In the rows, 128 means zero.
A single turn carries every row of the set below to another of its rows. Some are shown first; where does it send the rows asked next?
zogek: [135 127 130 165 166 104 115 144 110 126 130 115 102 121 156 144 161 132
 109 152  99 126 113 126 104 124 134 137 106 135 105 152  72 150 102]
noso: [119 153 139 138 163 112  88 153 119 134 101 121 124 116 189 121 137 136
 132 161 106 112 126 132 136 132 118 132 121 132 107 175 138 137 115]
rugug: [168 108 109 147 123 141 139 132 102 131 124 130 131 113  77 102 156 140
 123 132 138 113 106 132 147 110 107 128 128 146 163 100 134 109 134]
Tirif: [172  91 117 131 135 144 137 120 135 134 144 132 120 145 111 154 163 152
 130 119 129 119 132 135 148 128 154 112 120 132 117  98 140 117  93]
gero: [146 125  91 156 119 145 158 124  95 119 125 122 149 135  86 112 131 135
 114 130 143 110 127 124 147 118 129 128 120 140 183 122 143 108 116]
Bur: [152 125  94 145 115 136 155 135 117 139 128 127 122 109  75 100 152 136
 120 125 151 123 109 136 134  98 118 131 124 159 159 102 130 114 116]
leru: [136 130  80 153 115 137 162 132 110 129 129 131 129 122  79 101 139 135
 118 124 151 123 122 135 133 101 135 133 119 150 175 116 131 114 107]
ful: [118 163 127 144 151 119  95 152 121 138 100 127 124 111 188 126 124 141
 128 153 105 115 144 131 136 138 136 135 118 125 108 180 142 133 110]
kep: [142  92 100 136 139 133 138 136 133 123 161 145 142 152 111 137 163 150
 139 124 141 130 108 132 138 132 155 123 121 115 140 115 140 139  77]
kini: [156 120  94 145 117 142 148 130 106 129 126 132 134 111  71  98 145 147
 122 127 146 124 109 135 148 107 122 135 132 152 159 103 138 111 125]
forav: [171 111 110 151 119 141 146 130 114 142 122 128 116 109  83 103 161 137
 120 130 139 111 113 134 131 103 105 128 117 149 162  99 126 107 128]
tav: [129 161 124 132 151 119  91 143 124 130  93 131 114  98 169 115 131 156
 137 145 110 123 135 152 145 128 139 150 137 141  86 159 152 120 136]
Moz: [133 150 108 169 150 121 124 127 115 134 128 116 105 117 154 151 140 141
  99 143  97 133 141 126 107 125 163 142 101 134 111 166  83 143  88]
Futo: [122 148 127 138 164 108  90 157 114 119  99 130 117 111 179 108 141 151
 142 155 106 113 121 150 139 131 119 150 139 130  96 155 148 124 137]
zes: [144  81 119 136 137 137 136 114 135 112 145 148 146 155 111 141 152 145
 142 124 149 131 126 131 135 132 166 123 117 118 142 126 128 129  94]
nevud: [125 155 130 137 151 115  90 147 132 137  96 134 110  96 178 114 136 158
 132 154 112 129 135 142 138 123 129 145 133 140  84 164 137 132 121]
fos: [167 103 114 157 128 138 147 127 102 129 118 122 121 128  93 110 157 127
 118 137 133  96 122 128 128 106 102 120 111 141 179 106 123 104 131]
moko: [109 173 104 141 155 114 104 164 109 128 108 122 124 119 182 121 125 144
 131 145 103 111 132 144 144 139 139 144 133 127 107 163 159 125 115]
Zazu: [140 145 127 163 155 118 121 127 119 137 132 103 117 121 159 152 151 132
  98 154 104 128 119 119 103 134 138 139  95 137 114 169  85 151  90]
peli: [159 114 106 157 124 147 150 123  92 122 121 120 147 135  92 115 139 129
 115 134 136  99 124 120 144 123 116 122 115 133 186 119 138 106 127]
rekog: [138 147 120 155 152 112 122 121 132 131 130 110 105 106 144 137 155 153
 102 152 116 149 114 133 106 116 140 154 113 155  87 156  83 150  93]
Rus: [157  82 124 129 148 140 133  92 134 108 142 128 144 167 116 141 162 154
 134 141 144 124 125 132 138 119 147 122 115 132 141 125 136 123  93]
lutip: [159 101 108 122 137 144 130 121 137 144 159 131 133 145 105 145 167 147
 133 123 131 130 108 133 150 121 154 111 115 133 132 113 148 135  76]
fidi: [111 170 118 133 156 111 100 148 128 132 103 120 116 107 179 116 131 153
 127 154 115 129 133 142 145 121 132 143 134 150  87 167 146 135 105]
puzin: [144 129  86 149 115 144 157 125 103 123 127 126 143 122  75 105 133 143
 117 126 148 123 118 131 149 110 132 134 129 150 168 114 142 111 115]
ruka: [145 128 127 163 156 114 107 128 123 133 125 129  95 101 146 136 159 149
 111 149 101 140 121 133 102 115 146 147 108 139  97 154  71 146 109]
sirid: [120 151 102 162 156 105 133 136 116 121 131 110 100 122 148 144 145 147
 100 147 108 140 128 133 112 116 154 147 116 152  93 150  83 146  85]
fanaz: [168 106 117 153 125 144 140 128  94 128 122 123 138 125  87 110 152 131
 120 136 134  99 113 124 145 118 105 121 119 139 176 108 134 107 135]
zizap: [120 144 133 142 164 108  85 157 119 129  99 135 110 107 184 113 143 151
 137 159 102 117 130 140 135 124 120 139 130 130  95 162 133 133 123]
baki: [142 126  93 159 115 143 164 121 107 124 124 125 142 131  91 109 134 130
 114 130 151 113 132 125 127 113 129 132 109 140 188 129 131 110 111]
larom: [106 169 107 144 155 112 102 157 117 130 105 127 115 115 186 121 125 150
 127 151 103 119 144 138 142 127 141 139 129 133 100 169 145 133 103]
Fasok: [118 178 112 126 154 119  99 142 123 135 106 113 124 110 172 117 130 152
 129 150 111 121 125 149 149 126 133 148 134 148  95 166 165 127 115]
ziro: [152 114 111 158 125 139 159 122 101 122 119 115 139 139  98 114 144 121
 114 137 145  99 128 122 126 114 111 122 106 140 188 122 127 106 122]
lutu: [125 155 136 131 163 117  83 145 115 132 102 120 133 115 181 114 139 139
 139 159 108 111 114 140 138 133 119 142 125 131 114 175 152 131 131]
zam: [165  83 115 140 146 136 142 110 130 109 144 125 125 165 122 147 168 163
 128 136 132 113 130 135 142 124 137 120 124 128 125  98 141 117  91]
Vali: [122 162 126 139 152 122  90 153 114 137  98 130 132 110 181 124 123 134
 138 144 104 110 135 138 139 145 142 140 120 120 115 177 151 126 130]

zizap moves to noso
gero moves to puzin
Now these:
Bur moves to forav
lutu moves to Vali
zam moves to Rus
Zazu moves to Moz

A single turn carries every row of the set below to another of its rows. Some are shown first; where does it send the rows asked next?
gezi: [126 148 178 125 130 144 152 126 132 155 142  75  92 114 141 120 107]
zof: [151 159 114 141 120 149 125 124 147 131 128 129 116  96 167 137 119]
nure: [157 169 134 129 124 139 165 125 134 152 157  99 129 105 150 139 119]
kime: [139 155 165 124 127 140 155 126 114 147 148  68 102 122 137 125 113]
vur: [134  94 153 126 126 129 183 138 146 155 163 133 135 111 178 108 107]
Fogos: [129  93 142 123 136 124 136 194 110 180 141 116 104 116 165  99 110]
feko: [121 137 171 128 122 142 147 135 119 149 149  64 104 131 138 128 107]
munis: [137  84 168 127 129 151 131 134 118 151 137 117 127 150 149  93 135]
bon: [130  88 159 122 125 146 126 118 106 162 125 114 124 142 145  89 122]
val: [144 159 114 134 114 135 129 118 148 120 137 123 134 112 167 135 125]
vosam: [126 142 108 139 128 130 115 162 121 110 142 110 106  99 178 137  91]
gode: [128  96 147 123 137 135 177 135 124 164 168 126 142 105 170 101  87]
Div: [117  97 122 137 119 149 146 136 104 122 127 131 117 120 187  83  92]
dis: [142 124 124 107 137 114 127 130 131 160 129 147 143 117 167  78 131]
zirit: [133 136 120 141 136 140 106 155 124 121 135 114  90  87 169 140  89]
tam: [135 102 136 123 147 134 133 198 109 175 148 122 120 122 163  91 117]
Nuven: [130 106 125 118 145 126 130 183  99 184 141 122 120 109 163  89 101]
kir: [121  90 127 138 114 141 138 157 114 120 120 132 100 125 191  91 107]
zubo: [144 118 122 113 129 110 134 149 146 148 129 154 131 115 181  88 137]
debi: [134  95 154 126 142 137 175 151 137 149 174 131 143 114 174 101 104]
tuda: [122  96 130 140 124 154 147 159 112 114 133 130 113 131 190  82 106]
tosiv: [123 141 142 122 137 121  97 170 108 142 134  79  91 119 145 124 108]
rofed: [136  84 173 122 120 136 138 131 126 168 132 114 117 143 148  99 136]
pulu: [144 121 131 112 141 119 128 149 140 142 136 149 140 127 173  77 142]
Dab: [159 160 110 134 123 136 125 123 130 119 139 120 123 102 162 143 119]
tilot: [126 139 158 122 146 127 102 157 118 146 133  84  78 104 143 124 101]
zoz: [140 143 118 134 136 129 111 152 107 108 143 102  96  96 165 140  92]
pemod: [142 162 145 124 125 132 164 132 149 164 163  96 138 111 148 136 119]
Fidu: [135 149 149 118 143 120 113 156 101 137 142  74  86 112 141 124 104]
sed: [146 170 144 129 125 145 165 126 154 164 148 106 120  98 154 129 118]

pulu moves to tuda
gode moves to dis
Now these:
tilot moves to gezi
nure moves to Dab
tosiv moves to feko
rofed moves to vur

A single turn carries every row of the set below to another of its rows. Some are shown first; where does it send the rows asked next?
sev: [121  92 108 130 113 126 118 150 169  88 176 118 132 111 137 127 132 145
 120  90 123 122 112 129 113 146 147 125 115 125]
Tulu: [137 136 126 159 134 160 162 100 160 118 139 127 148 117 145 123 115 184
 110 144 127 155 121 124 152 139 100  88 131 114]
vipoz: [149 148 140 146 115 133  99 119 152 133 115 145 154 112 134 148 132 137
  77 118 121 158 131 103 101 120 130 124  94  83]
Biko: [161 144 102 117  95 148 142 132 142 139  91 122 120 124 114 136 107 113
 108 156 129 158 146 149 122 121 164 129 129 137]
dabu: [123 106 123 131 153 101 144 129 147 100 160 118 147 126 106 137  85 145
  94 129 113 166 133 108 119 117 154 138 132 137]
ran: [134 124 117 147  80 132 148 142 130 130 134 124 118 143 142 158 120 120
  95 123 121 103 126 174 162 134 115 135 126 102]
muro: [123 110 130 129 151 104 145 128 153  97 149 117 148 123 110 136  76 145
  94 138 121 158 129 111 120 115 156 141 127 146]
lam: [142 117 123 166  93 147 166 144 158 134  93 116 115 166 135 139 142 135
 106 143 103 176 125 139 137 141 137 140 139  93]
Fub: [112  83 114 135 101 123 125 143 151  95 171 117 110 114 144 129 128 135
 121  90 128 137 114 140 117 146 153 123 111 132]
ruken: [134  95 119 141  94 147 126 137 167  92 128 109 124 132 132 111 128 158
 119 127 105 200 115  92 117 144 146 121 122 117]
pum: [163 170 111 111 138 127 124 132 166 134 130 135 109  99 127 152 120 162
 102 125 139 134 133 125 120 174 127 125 135 100]
Getu: [137 125 138 150 101 180 153 103 171 133 117 155 102 135 127 137 150 158
 132 127 113 129 114 136 109 141 104 113 143 108]
nuva: [160 108 107 107 104 120 155 118 133 122  94 131 124 145 111 147 116  93
 129 112 123 140 130 142 114 121 151 146 121 127]
giru: [140 107 102 128 138 119 124 124 138 131 142  92 116 101 121 125 126 171
 113  95 124 147  98 103 133 161 117 140 107 120]
vare: [154 135 133 132 139 133 164  96 155  95 119 144 178 140 112 141 135 160
 139 122 119 145 112 112 129 129 106 113 128  93]
dok: [160 126 129 124 117 145 178 101 176  90 117 154 132 148 117 161 116 135
 140 123 117 140 113 120 108 126 111 124 161 125]
Zime: [161 155 145 150 127 123 116 126 134 118 119 153 157 116 114 164 132 130
  84 115 116 142 140 113 101 110 113 128 113  91]
Detub: [112  81 118 137 112 130 125 138 149  91 169 120 114 115 145 128 125 140
 114  86 123 138 113 144 130 150 146 116 102 133]
nulap: [128 110 128 128 144 140 167 114 140  81 118 128 149 149 101 135 124 161
 115 122 118 157  96 122 116 108  98 127 162 131]
riz: [136 160 127 128 106 129 102 151 146 104 156 152 139  90 135 116 109 157
  96 130 153 122 128 155 123 129 132 112 136 105]
gito: [143 134 139 143  91 177 157 111 166 139 122 149 105 132 121 147 151 160
 127 125 104 126 117 150 115 142 107 108 143 105]
zun: [129 159 119 129 107 127  98 154 143  99 153 139 144  92 133 122 111 156
  87 131 154 126 134 148 131 128 132 112 143 107]
nus: [138 163 120 117 111 130 114 163 149  87 139 140 144  96 139 135 118 142
  85 138 147 116 132 156 128 130 123 114 148 101]
tuzo: [141 125 112 124 118 124 161 140 121 136 114 115  72 115 136 159 116 132
  96 129 118 141 106 133 135 152  99 154 146 111]
kilir: [168 164 133 154  99 149 124 145 174 111 100 116 143 122 121 117 120 171
  96 156 133 175 133 127 119 130 136 113 142 110]
luv: [102  95 140 162 128 118 153 135 146 140 140 100 127 134 119 143 108 141
  83 147  99 172 131 119 126 126 153 147 119 120]
nuba: [138 131 123 154  86 133 149 145 129 127 133 120 115 134 143 162 131 115
 100 122 123 106 129 170 164 130 123 133 116  96]
nufef: [104  96 125 148 139 111 143 132 143 120 145 107 133 123 110 133  94 149
  78 148  99 171 123 118 121 126 158 143 121 137]
pakuf: [164 127  94 110  91 141 148 124 142 137  93 131 111 138 125 145 109 101
 111 137 122 152 131 148 112 122 161 138 118 134]
rorir: [138 141 124 151 130 161 153 105 161 122 148 129 150 106 143 118 111 185
 106 129 127 159 116 122 158 130 107  88 138 109]
kamu: [108  99 119  97 103 158 153 104 151 108 116 113 122 148 133 108 120 170
 120 137 137 157 107 134 124 142 106 108 154 126]
mab: [144 132 129 138 105 144  93 123 153 131 121 136 149 111 140 140 138 134
  90 108 124 176 136  93  91 125 135 117  98  97]
Lom: [153 153 140 157 135 126 121 129 137 126 122 157 161 127 125 166 132 133
  80 117 117 142 134 115  99 105 114 135 111  92]
Vipa: [102  89 125  98  97 148 159 107 151 110 117 112 119 136 137 111 119 163
 118 123 132 161 102 141 125 148 113 107 157 123]
tidez: [138 112 117 154  96 128 165 152 131 116 134 112 121 127 148 151 130 112
 109 119 115 104 111 163 161 124 118 143 119 101]
Papez: [154 106 102 104  99 129 148 118 129 116  93 140 129 144 114 150 121  94
 130 118 116 139 128 134 111 127 150 144 111 130]

mab moves to luv
nufef moves to pakuf
Now these:
ruken moves to lam
nus moves to sev
Fub moves to nuba
tuzo moves to pum
nuva moves to Zime
ran moves to riz
Papez moves to Lom
gito moves to rorir
kamu moves to Getu
nulap moves to dok

